Each path is a new rotation, seen through one point. The rows after it are directions, each followed by how far the rotation turns it, in degrees each step (0 if it stays put).
Each turn is a multiple of 5 degrees from 10 to 175, or 0.
Each row of a path follows its step; steps can be skipped.

step 0: [-52  12   1 -35   6 -19   2 -15 -11  15  25 -13   8 -27  37  21  55 -24
  33 -44  16  29  62  16  20 -41  -2 -32 -13  -8  13  36  -6  10   1 -31
 -36  21 -18   2 -12   4  21  12 -56  -8  -1  44 -12   1  38  -6 -56   7
  28  -2  17  -8  -8   7 -12  -4   8  30  26   5  -6 -29  48]
step 1: [ 34   2  11  40   4 -24  27  22  11 -36  29  11   6  -3  41  92 -12 -10
  10 -11  57   4  28 -36 -34  29  34  13  16 -33  -3 -27   8  -9  -8  -4
  16  26 -31   7  15   3 -13  44 -22 -22 -60  -9  33   4  -5 -23  -1  14
  51  -4 -10   0  -8  -8  -3 -31   9  16   7 -13   0  34  18]
step 3: [ 12 -28 -19 -22  31  17   6  18  10   8  21 -72 -22 -15 -41 -49   5  14
  19  12  14 -30 -39  44 -24  51 -12 -11  25  -7 -13 -22   5   6  -4 -19
  30  16 -13  15  -3  14  55  36 -40 -13  15  26  -7 -36  34 -20  24  -5
  17 -19 -32  13  36  -7 -25  50 -18  31  -6  10 -37  11  -8]
step 4: [-14  10 -37 -32  -5  24   8 -11 -19  -7  30 -26 -23 -11   3   5 -44  44
  -7  -3 -14 -13  -9  15   0  14  35  -4 -39  26  20  16 -51 -19 -24  22
   8  37  27 -32 -21 -27 -38  23 -17 -50 -28  41  14  -7 -28   1 -59 -11
 -29 -25   9 -35  49 -18   1   6   5   0 -38  57   4  16 -14]
step 9: [-27 -26 -20  12 -28  35 -40   9  26  24  18 -12   3   2  35  -8 -20 -54
  38 -37   1 -21 -42  21  13 -24 -29  29 -29 -53  -2  24 -26 -26   4  20
  -6 -31  42  33 -46 -25   9 -31 -26  -9  18  15 -38 -28  -9  18  -8  24
 -18  19 -33  14 -17  -3  45  -9 -17  27  18 -29  -1 -33  -3]
step 18: [-17   0 -29  26  24  35  -2 -40  -7  12   4 -18  -2  21  26  20 -12 -43
 -17 -22  58 -18  14 -34  22  16  -2  10  39 -32 -26  -7  -1 -13 -32 -17
  25 -16  23 -52  15 -16  45   9   0  12 -29   0   1   9   5 -26 -63   2
  -4 -22 -41  -6  39  28 -18 -40   3  26   4 -10   1  -3 -73]
step 19: [-13 -19 -18  35  63 -26  19 -11 -31   2  38  32  14  -2  14  11 -38  13
  66   6  26 -22 -17  19  34 -58   8  22 -13  21   2  -4  17 -21   6  46
  22   0 -24  -6 -42  46  24 -12   7  29 -16   4   5 -24 -13 -35  18 -21
  11 -47 -39  -6  16  25  33  16  -9 -11 -17  28 -11 -34  -4]
step 22: [  2 -20  23   3  20  -7 -34  16  22 -26  -7  -9 -17  -1  19  43  34  18
  -3 -51   6  37   7 -11 -46   1  31 -61  -4 -37 -18 -10  24 -21 -35  -6
  20 -26 -10  -2  -2  44 -11  22   7 -17 -66  -3   5   3 -19  41  -2  -3
 -52 -16 -17  34  -7  34 -15  26  33 -23   0  44 -37  21  15]
step 37: [-25  10 -46 -22 -11 -12 -61  41 -23  -4 -24  -8  21  -1 -22 -26  -4   4
  35  -1  31   9 -56 -15 -12 -17   4  11  -2  -1   7  32  16 -16   0  39
  -4  -3  19 -46   5  38  -5 -29  -6 -52   7 -25  -1  39 -43  23 -11  43
   5  33  12  14  60   4  19  -1   9 -29  14  38  48   6 -18]
Speeds:
[ -8  -2   3   2  -7   4   5   8   4   7 -14   8   4   0  -4   3   0   4
  -4   7  -5   9  -9  -2   6   0   5   6   2   2  -8  13   3  -8  -7  -3
  -5  10  -2  -4   1 -10   4   0   2   2  -2   5  -1   4  -3  -1   6   0
  -3  -1   3  11   5   7  -5   5   9  -1   0  13  -7   1  11]  45
[ -3   4  11   0   7  -1  10   4   5   2  -2   3   8  -8  10  -6  16  -2
   5   1  -1   2   3   1  -1   1  -2  -2  -7   5  10   6   3  -1  -3   1
  11   0   1   4   6   6   6  -8   0   1   0   4  -2   1   8  -6  -1  -4
  -8  -6  -4  -1  -6   6   2  12  -7 -14  -4  -2  -4   6  -6]  130
[  0  -2   9   8  -6  -5 -10   4   0   3  -1  -6 -10  -7  -2  -5   0  -6
   1  -9 -11  10   1  -4  10   8   1   4  -2  -2   5  -3  -8   7  -4   1
   6  10  -2   1   2   4  -4  -9   2   5   1   0   1  -1   6  -1  10 -15
   2   3  -1  -2  10   3  -5  -3  -3  12   5   1   2  -2  -5]  100
[ 10  -5  -2   6   2  -1  -6   1  11  10  11  -2   4   7 -10  -7  -5  -3
  -1   3   2  -3  -4  -1  -4   1  -1   3   1  -1   2   2   4 -12  -6   2
   0  16  -1  10   0   6   4   1   6   8   6  -7  -3   3  -1 -10 -10   2
  -3  -7  -2  -7   6   4   0  -7 -11  -5   1  -2   0  -2   9]  65
[  3   4  -3   2   7   6   4  -4  -8   1  -7  -2 -15   1 -10   2   0  -6
   5   9   6   2  -4   7  -6   0   0   1  -7   1  -6  -3  -7  -1   1 -12
   1   1   2   6  -1   1   2 -14   2   4  -9  -1  -2  -3   1  -1   5   8
  -6  -3  -6  -4  10   9  -2  -3  11  -3  -1 -11  -8   3  -5]  70
[ -2  -6   1  -4   0  -7  -1  -1  -5  -7  -6  -2   8   0  -7  -5   3   4
   2  -2  -3   1   5   4   0   2  -4  -8  -9   9   0   4   3   7   6  -1
  -4   5   6   5 -10   7  12   5   2  -7   1  -9  -8   4   3   7   6   8
   2  -1  -8   9   1  12  -9  -5  -3  -3  13   2  11  -6   0]  125

step 4: [  1  56 -43  13   8  38 -43  11  -8  14 -12 -34  -5   3  -9  40  45  51
  -3  -6  20  12   4   1 -29   8 -50  11   2   5   2   0  -8  31  -5  13
 -30 -11 -15 -44 -41  19 -20  -4  24  36   2   4 -19   7 -21  11  10  -8
 -24   4   3   6 -21  -7  -6  14 -18 -34  18  25   3 -23  20]
step 8: [ -7 -20  40  12  -4  46 -22 -41  42  -2   6  29   6  31   3  49  -3 -15
  29  27  30 -28 -70  33 -15  11  13   2   5  -4  18   6  14  -6   2  17
  17   6  -1  23   2   5  22  -2   8 -46  10   5   7  32  -3  12  18 -13
  11 -14 -16  19   4  -9   5  15 -53   1  -7  29   4  10  29]
step 14: [ 34 -15   1  16 -16  56 -40   1   3 -24   6 -15 -19  13  11  48   4  27
 -22  32 -12 -11  29 -18 -27   8   1  -8  28 -20 -28 -37  35  23  -4   3
  12   3  34  -5  11   4 -17  23  11 -12 -13   2 -38  35  15  28  10  -1
   3 -34  15   7  15 -16  -7   2 -38  36 -39 -38  11  10 -28]
step 15: [  0 -25  11   2  -6  38  -8 -21  12  -6  45   9  -4   4 -50  21  -3 -16
   6  -5 -20  16  13  12 -11   2  47 -17  26  -3 -11  19  37  -7 -33  26
   5   6 -39  53  41 -24  -8  -4   6   0 -14   7  31  41  22 -34  34  16
  14  -2 -24   3  -5  18  19  18 -37  14  19  11 -44   3  12]
step 17: [-13  22  19  13 -20  22 -15   6  23  24  23 -35   6  27 -13  20  -1 -18
   4   0  26 -17   0  72  15 -26 -15 -12   2  20   2  19   7   6  19  16
  -2 -10  47 -29  -3  17   9 -13  24  -6 -15   5 -44 -32  22  58  25  14
  -7 -21   5 -14 -31  36  20 -15  15   2  -8  55   7   0   8]
step 18: [-35  -7 -31   6  37   7 -35 -38  28  23  -2  42  40   0   3  17   0  -4
  47  20 -16   0  -2  33   9  11  17  -7  -4  12   9  -5  21  50  22  -5
  10 -32  18  16 -16   2  12 -17 -26   4 -12  48  14 -23  -2 -12  23   5
 -19   4  62  29  -8  -1  -8  -1  33  29  13   7 -17 -21 -21]
step 19: [ 13  -6 -21 -31  25   8  12  14  -4  29   6  27  13  -8  34  50  14  10
  12 -11   0  -5  45 -28 -23 -20 -10 -44 -17  31 -39   5 -40  17  35 -53
  17  24  20  15  20   8  -7 -11  24  12 -15 -14   1  -5 -17  -3  11   3
  -2  21   2 -19 -23 -30  21  -5  -7  15  58 -33  -7 -25 -16]
step 33: [  5 -33 -19   5  28  34  13  -8  31  -4 -14  20  -9  22 -18  18 -22   9
 -18 -16 -24 -26 -28  23 -27 -10 -26  32  26  14  -6  16  31  -8  37 -12
 -25   0   4  40   3 -21 -13   9  22 -20   4   2  14   5 -25 -40 -39   7
 -16 -11  11   4 -12  39  27   2 -61  28   0  28 -49   6  26]
step 37: [-18 -16  -6  -7 -43  22  -5   9 -13  40  15   7  20   1   9  30  30  23
  43  13  -8   5  30  30 -50  31 -23 -38 -12  21  -6  23 -22   3 -36 -15
 -41 -10 -11 -24  -7  13 -32  23  32   9 -18 -21  13 -29 -19 -21  32 -14
 -20  17 -31  25 -17  -8  -1 -26 -23 -11   4  -4  -7 -34 -18]
Speeds:
[ -9   1   0   0  -3  -4  -1  -5  -5  13  -2 -17   8  -4  -5  -4  23   0
   0   3   1   5  -3  10   5   1  -5  -5  -3   1  -4  -8  -5   6   0   7
  -4  -1   4  -5   3  -3   1  -4  -9   5   3   6   3  -8  -5   0   1  -2
  -5   4  -8   1  -3  11   3   5   0   2   3  -1   1   1  -4]  55
[  5  -4  -6   7  -7   6  -2  -2   0   8   4  -1  -8  -1  -6  -3  -3   0
  -6  -4   8  -9   5   2  -5  -2  -2   1   7  -2   2   5  -8  -9  -2   3
 -10  -6   6  -8  -4  -5   3   2   0  -5  -1   3  -2   3 -13   6  -9  -1
  -6  -6  10  -1  -6  12  -5  -6  -4   1  -6  -9   8 -12   2]  110
[ -8  -1  -2  -1  -4   7  13   2  -6  -1   2 -11   9  -9   2   9  -6  10
  -3   3   8  10   4 -14  -9  -8   4  11   1  -1  -4   4   7   1   7   5
  -3 -10  -5   1   0  -4  -4   8  -8  -3  -1   8  -4  -6  -4   1  -2  -2
   9   0  -2  -3   6  -1  -4   5   0  -3   1   1   2  -4   2]  40
[  9   1  -1  -8   2 -11   4  -7   4  -3  -1   5   7  -1  -1 -15   3   4
   5   2  -5   5  -9 -12  -2  -2   1   3  -3  -5  -7  -3   5   6  -5   5
  -5   0   3  -7  -2   2  -7   1  -3  -1   4   9  -6   1  11   6   4   3
  -6  -6   9   3  -6   0 -15  -6  -3   3   0  -9  -4  -4  -4]  160
[ -6  -7   3  -2   0  -8   7  -3  -4  -7   0  -1   1   2  -5  -2   2   3
   1   8   0  -6   5   2 -12   3  -5  -4   4  -7  -1  -1  -1   2   0  -5
  13   3   5  -4   3   5  -5   1  -5  -7  -4  14   4  16 -11   7  -4   4
  -2   1  -8   8   5  -7   9 -13  -3  -4   2   1  -6  -2   1]  60
[  8   7  -3   8  11 -11  -4  -3   0  -5  -6  -3  -1   0  -3   7   1  -4
   9  10  -6  -5   7  -5  -2  -3 -10  -2  -3   6  -6   5  -2  -6   3  -8
  -2  -2  -8  -5  -1   5  -1 -16  -6   0  -4   3  -7  -9  -4  -5   3   0
   1   7   5  -8  11   3   0   0  -5  -6  -2  -1   0 -11   0]  45
